In the data rows, the value 128 means zero.
Some points, each followed by its number:
[180 128 157 167 155 148 118  89  90 153 135 139] 0
[ 64 151 111 145 119 125 100 116 175 131 182 153] 1
[ 80 113 109 119  83 117  99 130 102 107 120 104] 2
[ 72 146 100 129 127 137  93 125 187 142 170 145] 3
[155  88 114 115 139 156 108  94 156 185 167  74] 4
[130 125 192 140 175 101 151 104 109 139 125 127] 5
[124 132 210 154 187 154 160 125  71  56 143 137] 6
[138  80 132 168 105 137 112 105  47 134 147 114] 7
[174 140  90  81 109 200 106 158 131 146 137  98] 8
[158 151 145 161 102 142  90 165 102 127 141 169] 9
[103 151 149  76 102 143 130 167 137 134 117 120] 10
[124 104 110 154 101 166 122 133 150 113 136 122] 11
[185 118 153 176 147 159 120  91  83 147 125 124] 12
[ 79 149  85  85 115 142 151 154 133 107  94 123] 13
[109 133 137 105  96 136  94 149 152 135 137 111] 14
[149 111 174 156 159  89 159 126 131 131 118 131] 15
[ 80  91  98  95  78 152  79 130 118 107 193 143] 16
[ 82 111  80 127  82  89 105 105  96 109  72 111] 17
[ 69 118 132 155 118 123 104 106 117  85 131 124] 18
[161 130 143 133 104 170  83 175  96 134 138 158] 19
[148 117  88 105 124 137 134 134 147 155 127 111] 20
[ 80 134 198 208 154  51 132  82  75  81 134 161] 21
[103 101 125 165 134  88  83 137 171 137 155 142] 22
[152 128 191 147 186 110 146 106 115 135 128 134] 23
[ 47 102 149 144 139 141 111 114 107  80 167 136] 24
[147 128 166 170 147 102  83  98 174 203 112 116] 25
[126  77  93 102 126 135 132 129 166 170 120  91] 26
[140 106  73  64  89 186  81 132 180 169 162 106] 27
New points follow, each followed by the number of its nearest point above.
[153 144 116 104 128 129 167 112 119 124 109  86] 20
[137 162 146 172 133 119  63 108 171 177 112 127] 25
[150 130 130 136 165  78 234 160 144  89  97 151] 15
[126 171 147 185 125 138  56  98 153 170 114 119] 25
[108 123 200 151 177 126 160 118  91  57 143 135] 6
[124 161 144 172 121 135  67 104 160 174 127 119] 25
[ 66 147  82  77 109 132 155 184 126  90 107 143] 13
[136  94  98  88  91  74 155  99  39  87  63  99] 17
[164 217 139 124 138 126 129 189 141 155 134 204] 9
[158 182 161 107 131 164 166 151 105  79 102 140] 10
[159 191 162 100 125 167 168 148 111  90 105 141] 10
[145 116  84  52  98 175  77 127 184 160 150 114] 27
[ 55  95 142 129 126 168 105 127 102  74 175 134] 24
[123 144 147 143 137 109 175 175 115  67 123 157] 15
[127 138 144 138 106 139 101 140 162 155 148 129] 14
[150 110  93  99  99  90 168 115  36  84  65 110] 17
